128 stands for zero in the data rows.
Some points, one per row:
[110  99 117 155 171 137 111 153 149 125 131 109 150]
[131 156  97  85 134 128 106 127 148 122 185 113 169]
[164  90  84 154 156  73 147  68 150 102 162 122 178]
[121 116 109 122 140 130 119 135 138 102 130 114 151]
[136  89 111 196 192 122 123  88 147 127 155 106 154]
[ 58 124 130 172 164 129 170  98 148 141 140  84 119]
[120 118  92 120 147 150 112 160 122 147 135  96 128]
[ 59 165 172 134 147 152 127 139 136 138 137 103 125]
[119  83  94 162 180  97 129  80 161 110 169  66 191]
[175 140 114 111 106  76 138 114 144 103 129 153 146]
[129 132 178 149 114 174 137 155 112 158 103 142 102]
[112 130 151 159  97 166 134 153  93 148  97 161  98]
[ 91 168 140 129 130 167 102 152 127 149 153 124 143]
[ 83 156 150 146 142 146 144 106 126 132 119 109 117]
[136 172 157 115  80 131 157 100 134 116 114 145  97]
[153 129 108  99 111 117 113 131 135 125 103 122 122]
[172 123 126  90 115 119 108 126 134 118 120 143 153]
[129 159 170 150  95 172 142 166  96 155  90 159  93]
[116 123 144 162 153 150 138 137 153 123 133 100 139]
Here are 24 more points, each followed by its number:
[ 62 139 154 134 164 156 158 128 142 152 121  75 107] 0
[104 169 112  93  94  93 145 107 119 136 127 115  76] 1
[142 142 138 139 134 135 122 137 118 111 133 151 148] 2
[ 75 121 144 158 144  99 141  89 155 136 142  79 110] 3
[135  95 127 125 160 152 100 147 141 129 113 121 144] 4
[162 114 119  99 117 127 136 145 118 114 110 134 129] 5
[138  99 120 149 144  98 122 105 151  99 145 107 150] 6
[149 101 127 113 139 149 125 132 136 112 123 124 133] 7
[191 111 123  86 118  92 100 122 142  86 120 157 182] 8
[161 137 143 136  84  98 149 113 120 123 127 153 139] 9
[131 126 154 122 100 137 122 159 113 119  94 157 119] 10
[110 134 107 101  96 131 137 134 137 107 135 131 137] 11
[107 135 159 153 130 132 163 144 138 141 143 113 111] 12
[127 136  96 109 127 119 126 109 121 143 127 117 104] 13
[147 118 158 140 126 157 139 179 128 128 108 142 125] 14
[156 100 131 128 127 147  97 141 145 118 127 137 151] 15
[114 148 115 112 127 125 123 119 111 140 117 126  95] 16
[ 74 180 176 130 130 164  92 140 119 134 155 107 131] 17
[129  96 134 111 172 163 108 174 133 142 116 110 141] 18
[133  95 146 144 120 149 117 170 134 122  88 131 137] 19
[164 121 129 142 113 116 104 118 135 110 130 156 154] 20
[159 110 120 149  98 146 110 138  75 167 116 176 114] 21
[102 109 153 143 149 123 133 120 130 142 128 114 143] 22
[135 142 106 113 115  94 142  95 139 112 123 127 125] 23
Which three of these numbered points are nearest to each point below, looking only along the 3 directions in which the first points spread most? Their numbers follow each, nearest first.
[173 119  91  81 110  97 120 128 108 135 143 137 124] > 8 5 20
[ 78 129 150 154 156 122 164  91 160 136 139  71  88] > 3 22 0
[151 119 169 148  90 173 104 158 110 147  95 162 128] > 10 21 14
[ 73 109 125 161 190 132 137 112 165 164 144  74 156] > 3 0 22
[121 126 144 143 135 122 161 115 137 113 136  97 135] > 22 12 3
[132  99  84 135 192  95 129  75 187 106 180  54 166] > 6 3 4
[105 132 108 134 137  99 174  80 155 105 157  95 132] > 6 22 3
[113 173 116  93 118 112 160 112 142 102 127 125  93] > 2 1 13
[105 134 135 142 148 112 141 100 144 117 124 139 115] > 22 12 2
[105 151 131  92 112 128 140 120 139 120 122 105 103] > 16 19 2
[132 132 106 137 133 103 157  64 154  95 134 107 139] > 6 23 20
[125  83 131 165 161 118  95 144 154 121 123 111 162] > 22 6 4
[113  96 108 106 158 123  98 156 144 127 120 101 145] > 4 18 15
[101 104 124 138 157 120 151  87 140 120 141 102 132] > 3 22 6
[134 100 121 137 155 125 130 156 141 122 145 132 148] > 4 7 13
[ 99 118 136 137 114 155 147 131  89 175 119 114 109] > 12 14 19
[130 142 128 117 138 116 123 128 144 120 144 136 151] > 15 7 13
[ 90 102 110 103 146 142 108 147 117 163 122 106 119] > 18 4 17
[149 118 108 101  91 114 116 147 116 123 126 144 125] > 5 11 1
[139 108 116 180 157  83 182  58 125 111 156 127 159] > 6 3 23
[113 167 129 107  75 117 164  98 115 108 115 147  90] > 21 10 1
[ 98 137 164 151 128 196 126 175 108 155 133 145 136] > 17 14 12
